Here are some points, each followed by its number:
 0.31  0.18  0.04  0.16 -0.15 -0.47  0.03 -0.02 -0.17  0.26  0.39  0.38  0.53  0.54  0.61  0.46  0.25  0.25 -0.04  0.00  0.24  0.30  0.31  0.29 -0.05 -0.40 -0.48 -0.88 -1.07 -1.22 -1.65 -0.32 0
 0.32  0.90  1.20  1.42  1.75  1.92  1.76  1.14  0.41 -0.64 -1.53 -2.48 -3.44 -3.85 -4.50 -4.59 -4.04 -3.52 -2.71 -1.52 -0.78  0.13  1.00  1.49  2.48  3.26  3.89  4.76  5.70  6.34  5.51  1.03 1
-1.29 -1.04 -0.51  0.18  0.95  1.37  1.29  1.39  1.94  1.82  1.10  0.43  0.15 -0.37 -1.03 -1.33 -1.77 -1.67 -2.02 -2.32 -1.63 -1.11 -0.71  0.24  1.03  1.42  1.77  2.12  2.63  3.12  1.79  0.84 2
 0.42  0.55  0.56  0.23 -0.19 -0.33 -0.36 -0.37 -0.06  0.02  0.06  0.17  0.22  0.45  0.25  0.03  0.14 -0.15 -0.10  0.08  0.15  0.31  0.25  0.21 -0.17 -0.39 -0.52 -0.71 -0.84 -1.19 -1.54 -0.38 3
-0.17 -0.06  0.02 -0.09 -0.21 -0.23 -0.41 -0.19  0.27  0.46  0.50  0.37  0.13  0.18  0.45  0.48  0.49  0.49  0.35  0.07  0.12  0.23  0.03 -0.35 -0.43 -0.20 -0.21 -0.51 -0.59 -0.43 -0.65  0.04 4
 0.43  0.48  0.02 -0.46 -0.37 -0.50 -0.65 -0.36 -0.19 -0.06  0.55  0.57  0.46  0.68  0.51  0.69  0.75  0.42  0.04 -0.24  0.12  0.28  0.20  0.34  0.04 -0.35 -0.32 -0.47 -0.82 -1.19 -1.39 -0.17 5
-1.49 -0.70 -0.17 -0.23  0.20  0.68  1.03  1.48  1.70  1.34  1.28  1.06  0.36  0.13  0.03 -0.28 -0.83 -1.31 -1.34 -1.12 -1.17 -0.71 -0.43 -0.38  0.31  0.46  0.73  1.39  1.58  1.62  0.82  0.41 6
-1.34 -0.81 -0.22  0.70  1.59  2.12  2.54  2.94  2.64  2.32  1.55  0.47 -0.48 -1.66 -2.47 -3.43 -4.19 -4.20 -4.04 -3.43 -2.79 -1.78 -0.90  0.31  2.12  2.85  3.57  4.60  5.35  5.77  3.44  1.41 7
-0.10 -0.18  0.01 -0.11 -0.26 -0.28 -0.18 -0.06 -0.09  0.08  0.07  0.02  0.25  0.33  0.28  0.35  0.37  0.53  0.70  0.49  0.24  0.02 -0.04 -0.04 -0.28 -0.25 -0.10 -0.63 -0.94 -1.01 -1.07 -0.18 8
-0.95 -0.71 -0.41 -0.07  0.25  0.33  0.73  1.05  1.07  0.95  0.74  0.89  0.88  0.42 -0.13 -0.44 -0.54 -0.43 -0.65 -0.69 -0.57 -0.72 -0.57 -0.29 -0.33 -0.42  0.28  0.94  0.80  1.03  0.69  0.76 9
 0.69  0.48  0.56  0.51  0.34  0.28  0.13 -0.18 -0.49 -0.51 -0.79 -1.10 -1.02 -0.76 -0.26 -0.23 -0.24 -0.04  0.03  0.25  0.28  0.25  0.04  0.18  0.73  0.87  0.82  0.74  0.46  0.81  2.04 -0.01 10
 0.20  0.00  0.10 -0.20 -0.51 -0.34 -0.56 -0.51 -0.01  0.14  0.11  0.14  0.28  0.63  0.71  0.40 -0.05 -0.19  0.19  0.31  0.35  0.31 -0.03  0.13  0.06 -0.29 -0.68 -1.01 -1.03 -1.20 -1.37 -0.28 11
-0.10 -0.41 -0.31 -0.29 -0.32 -0.03 -0.28 -0.33  0.17  0.33  0.29  0.18  0.03  0.00  0.10  0.27  0.26  0.15  0.24  0.23  0.16  0.00 -0.30 -0.32 -0.51 -0.50 -0.61 -0.97 -0.71 -0.90 -1.45 -0.45 12
Which three points above are nearest to each new point by angle? Their numbers follow each, nearest first.
-0.35 -0.39 -0.70 -0.36  0.20  0.01  0.09  0.45  0.47  0.28  0.31  0.60  0.55  0.55  0.63  0.18  0.08 -0.12 -0.34 -0.36 -0.33 -0.28 -0.13  0.15 -0.03  0.08  0.40  0.23  0.04 -0.23 -0.55  0.26 9 6 2
 0.14  0.10  0.01 -0.28 -0.42 -0.34 -0.08 -0.07 -0.40 -0.27  0.08  0.44  0.46  0.12  0.36  0.72  0.58  0.72  0.44 -0.02  0.16  0.23 -0.03 -0.31 -0.32 -0.70 -0.83 -0.98 -1.61 -1.74 -1.37 -0.15 8 0 5
 3.07  2.68  2.15  1.35  0.32 -0.88 -1.90 -2.87 -3.64 -4.36 -4.90 -4.68 -4.22 -3.46 -2.23 -1.12  0.23  1.31  1.83  2.10  2.17  2.28  2.01  1.69  1.43  1.39  1.34  1.10  1.15  1.42  3.86 -0.26 10 1 7
-0.44 -0.37 -0.15  0.15  0.34  0.32  0.20 -0.01  0.15  0.42  0.28  0.06  0.61  1.11  1.07  1.10  0.81  0.37  0.28  0.19 -0.14 -0.33 -0.45 -0.64 -0.51  0.22  0.43  0.46  0.66  0.11  0.27 -0.03 9 4 6
-0.12 -0.01  0.14  0.08 -0.30 -0.52 -0.47 -0.47 -0.12 -0.09 -0.13  0.27  0.16  0.17  0.65  0.86  0.49  0.18  0.23  0.13  0.08 -0.14 -0.20 -0.19 -0.41 -0.59 -0.63 -0.89 -0.97 -0.93 -1.07 -0.30 11 8 12
-0.39 -0.51 -0.04  0.44  0.40  0.19  0.14  0.13  0.09  0.30  0.53  0.56  0.14 -0.12 -0.29 -0.10  0.13 -0.14 -0.18 -0.07 -0.05 -0.11  0.05 -0.05 -0.33 -0.31 -0.18 -0.14 -0.12 -0.16 -0.29  0.11 9 12 6
 0.35 -0.11 -0.17 -0.20 -0.16 -0.18 -0.19 -0.21 -0.34 -0.24 -0.10  0.10  0.33  0.62  0.29  0.18  0.14  0.11  0.31  0.41  0.46  0.09  0.05  0.10 -0.30 -0.29 -0.47 -1.26 -1.44 -1.23 -1.13  0.09 11 8 0
-0.58 -0.59 -0.52 -0.38  0.02  0.32  0.21 -0.03  0.50  0.82  0.22  0.24  0.47 -0.03 -0.17 -0.08 -0.11 -0.06 -0.11  0.11  0.07 -0.09  0.11 -0.06 -0.07  0.00  0.03  0.23  0.18  0.25  0.15  0.11 9 6 2
 0.21  0.03 -0.17 -0.23 -0.40  0.00  0.08 -0.04  0.12 -0.21 -0.30  0.05  0.11 -0.15  0.24  0.78  0.54  0.34  0.17 -0.14 -0.05  0.17  0.07 -0.25 -0.36 -0.30 -0.60 -1.00 -0.86 -0.43 -0.35 -0.06 12 8 4
-0.11 -0.13 -0.01  0.13  0.09 -0.16 -0.20  0.12  0.08  0.12  0.46  0.78  0.51  0.21  0.11  0.19  0.26  0.08  0.23  0.02 -0.10  0.32  0.29  0.16 -0.03 -0.17  0.05 -0.16 -0.79 -0.96 -0.86 -0.09 0 5 8
 2.82  2.61  2.05  1.20  0.30 -0.74 -1.50 -2.78 -4.13 -4.65 -4.81 -4.46 -4.02 -3.39 -2.18 -0.69  0.51  0.95  1.72  2.69  2.66  2.31  2.28  2.00  1.37  0.85  0.43  0.29  0.71  0.73  3.80 -0.63 10 1 3
 0.12  0.15 -0.08 -0.13 -0.16 -0.10  0.10  0.04  0.05  0.12  0.04  0.20  0.54  0.68  0.38  0.20  0.18  0.09 -0.01  0.01 -0.16 -0.21 -0.04  0.00 -0.05 -0.46 -0.85 -0.88 -0.69 -0.80 -1.17 -0.33 0 11 3
-0.05 -0.30  0.17  0.35  0.04  0.19  0.45  0.35  0.00 -0.17 -0.48 -0.82 -0.95 -1.13 -1.00 -0.74 -0.42 -0.06 -0.30 -0.50 -0.15  0.41  0.59  0.42  0.73  0.89  0.88  1.13  1.32  1.44  1.55 -0.07 1 10 7
-0.07  0.16  0.31  0.55  0.52  0.40  0.30  0.25  0.03 -0.08 -0.01  0.10  0.47  0.82  0.79  0.61  0.39  0.25  0.26 -0.17 -0.62 -0.47 -0.19 -0.19 -0.13  0.00  0.12  0.52  0.47  0.29  0.44  0.19 9 6 2
-0.34 -0.18 -0.28 -0.45 -0.31  0.21  0.57  0.32  0.08  0.32  0.52  1.00  1.38  1.27  1.18  1.13  1.05  0.92  0.34 -0.12 -0.35 -0.49 -0.44 -0.43 -0.27 -0.10  0.17  0.51  0.64  0.45  0.56  0.23 9 6 4
-0.38 -0.17 -0.01  0.08  0.10 -0.14  0.21  0.42  0.45  0.39  0.07  0.29  0.50  0.29 -0.04  0.04  0.04 -0.18 -0.32 -0.35 -0.28 -0.13 -0.02 -0.05 -0.11 -0.21 -0.20 -0.18 -0.34 -0.46 -0.67 -0.03 0 12 3
 1.12  0.63  0.20  0.02 -0.18 -0.46 -0.79 -1.31 -1.89 -2.16 -2.06 -2.06 -2.07 -1.38 -0.37  0.40  1.17  1.57  1.84  1.94  1.73  1.42  1.15  0.57  0.02 -0.24 -0.70 -0.84 -1.03 -1.15  1.36 -0.31 10 8 11
-0.14 -0.29 -0.12  0.09  0.12  0.07 -0.06 -0.21  0.13  0.46  0.24  0.17  0.27  0.26  0.10  0.07  0.05 -0.08 -0.22 -0.18 -0.16 -0.36 -0.11 -0.12 -0.15 -0.23 -0.25  0.03 -0.19 -0.24 -0.38  0.11 12 4 0
